One turn sends every row of this set to another row. A few are shown first. Where does it send the rows asked after them?
mip: -0.439, 0.329, 0.049, -2.279, -2.855, 2.182, 0.174, -0.910, -0.421, -1.369, -0.798, 2.295, 2.753, -0.779, 1.416, 1.016, 0.098, -0.269, 1.800, 0.091, -3.090, -1.969, 1.262, -0.264, -1.997, 2.451, -0.446, -0.556, 1.251, 1.916, -1.962
siv: -4.378, 1.122, 0.179, -2.187, -2.079, 0.602, -1.067, 1.088, -1.891, 0.168, -0.323, -1.898, 0.357, -1.620, -2.757, 0.933, 0.026, -2.640, -2.622, 3.359, -1.061, 2.230, 4.338, 2.033, -0.206, 3.447, -0.437, -0.316, -1.265, 1.033, -0.839
fubar: -0.242, 0.206, 1.248, -2.213, -2.137, 1.502, -0.651, 0.188, -0.174, -1.768, 0.338, 1.241, -0.014, 0.123, 1.787, 0.018, -0.621, -1.497, 1.950, -0.582, -0.315, -1.129, 0.247, 2.027, -2.826, 2.306, -3.443, -0.743, 1.389, -0.072, -0.869
Ruv: -3.413, -0.283, -1.171, -1.533, -1.738, -0.373, 0.469, 0.788, -0.874, -0.383, -0.533, -2.687, 0.185, -1.224, -1.400, 0.019, -1.246, -2.171, -2.391, 2.591, -1.742, 2.355, 3.924, 1.556, -1.768, 3.475, -0.334, -0.070, -3.162, 1.479, -0.383
zipap: -1.882, 0.476, 1.988, -1.842, -3.438, 3.283, -1.679, -0.193, -2.354, -3.750, -0.800, 0.844, 3.696, -2.487, -0.578, -0.489, -0.940, -1.175, -0.733, -0.073, -1.781, -2.595, 2.079, 0.551, 2.947, 0.851, -1.168, -0.295, -1.406, -0.442, -0.271
sumar: -4.249, 1.157, 0.185, -1.491, -2.868, 0.622, 0.001, 1.220, -1.628, -0.034, -0.665, -2.643, 1.072, -1.577, -2.225, 1.429, -0.068, -2.423, -2.076, 4.073, -0.999, 1.822, 4.622, 1.177, -0.668, 3.135, 0.222, -0.204, -1.461, 0.500, -0.982
noz: -2.316, -0.155, 1.251, -2.095, -1.196, 3.169, -0.486, -0.629, 1.389, -1.842, 0.180, 0.663, 1.365, -1.654, 0.928, -1.080, 1.728, -0.196, -1.580, -2.386, -0.982, -2.512, 0.027, 1.380, -0.304, 1.361, -1.482, -1.138, 1.928, 0.732, 1.481
Gam: -3.517, -0.209, -1.311, -1.662, -1.719, -0.398, 0.406, 0.560, -0.968, -0.261, -0.608, -2.303, 0.234, -1.353, -1.555, -0.049, -1.087, -1.985, -2.525, 2.601, -2.205, 2.521, 3.912, 1.553, -1.691, 3.687, -0.093, 0.026, -3.095, 1.833, -0.418
sego: 0.107, -0.397, -0.725, -1.980, -1.594, 1.167, -0.984, 0.508, -1.386, -3.143, 0.232, 0.768, 1.615, -0.097, 0.239, -0.369, -1.928, -0.154, -0.114, -0.062, -3.463, -1.805, 0.835, 0.534, 0.532, 1.079, -2.619, -2.038, 2.198, 0.139, -1.233
Roris: -3.990, 1.323, 0.572, -1.516, -2.496, 0.189, -0.568, 0.588, -2.101, 0.516, -0.544, -2.572, 0.147, -1.321, -1.815, 1.520, 0.172, -1.696, -2.541, 3.920, -0.729, 2.242, 3.872, 2.080, -1.214, 3.604, 0.023, -0.330, -1.176, 1.109, -0.478
lel: -1.419, 1.051, 3.930, -0.843, -4.704, 2.879, -0.714, -1.374, -1.957, -2.095, -1.435, 0.434, 3.297, -2.404, 1.880, 0.929, 0.149, 0.271, 0.383, 0.737, -0.028, -2.166, 0.982, 0.864, -0.420, 2.030, -0.049, 0.657, -1.870, 0.574, 0.522
Kom: -3.586, -0.039, -1.177, -1.765, -1.872, -0.163, 0.448, 0.673, -0.717, -0.273, -0.583, -2.274, 0.329, -1.369, -1.445, -0.033, -0.974, -2.516, -2.133, 2.469, -1.860, 2.259, 4.113, 1.609, -1.896, 3.569, -0.210, 0.167, -3.263, 1.621, -0.584
nud: -1.944, -0.012, 1.478, -1.304, -2.012, 2.939, 0.584, -0.754, 1.404, -1.943, -0.137, -0.203, 2.080, -1.594, 1.692, -0.227, 1.502, 0.722, -1.142, -1.445, -0.923, -2.960, 0.111, 0.574, -0.827, 1.037, -0.680, -1.135, 1.831, 0.618, 1.683
vizan: -2.328, -0.250, 0.905, -1.879, -1.622, 3.507, 0.445, 0.002, 1.737, -2.611, 0.098, 0.092, 2.440, -1.819, 0.769, -0.873, 1.306, -0.722, -0.961, -1.933, -1.237, -3.334, 0.733, 0.428, 0.241, 0.585, -1.151, -1.144, 1.687, -0.046, 1.065
Fisu: -1.716, 0.635, 3.721, -1.712, -2.799, 2.180, -3.162, -0.846, -2.711, -2.604, -0.392, 1.080, 0.889, -1.931, 0.611, -0.641, -0.440, -0.519, -1.163, -0.778, 0.272, -1.028, 0.137, 3.243, 0.920, 2.074, -2.699, 0.021, -1.162, -0.029, 0.873

mip turns into fubar
lel turns into Fisu
Now find these:
noz turns into vizan
Ruv turns into Gam
siv turns into sumar

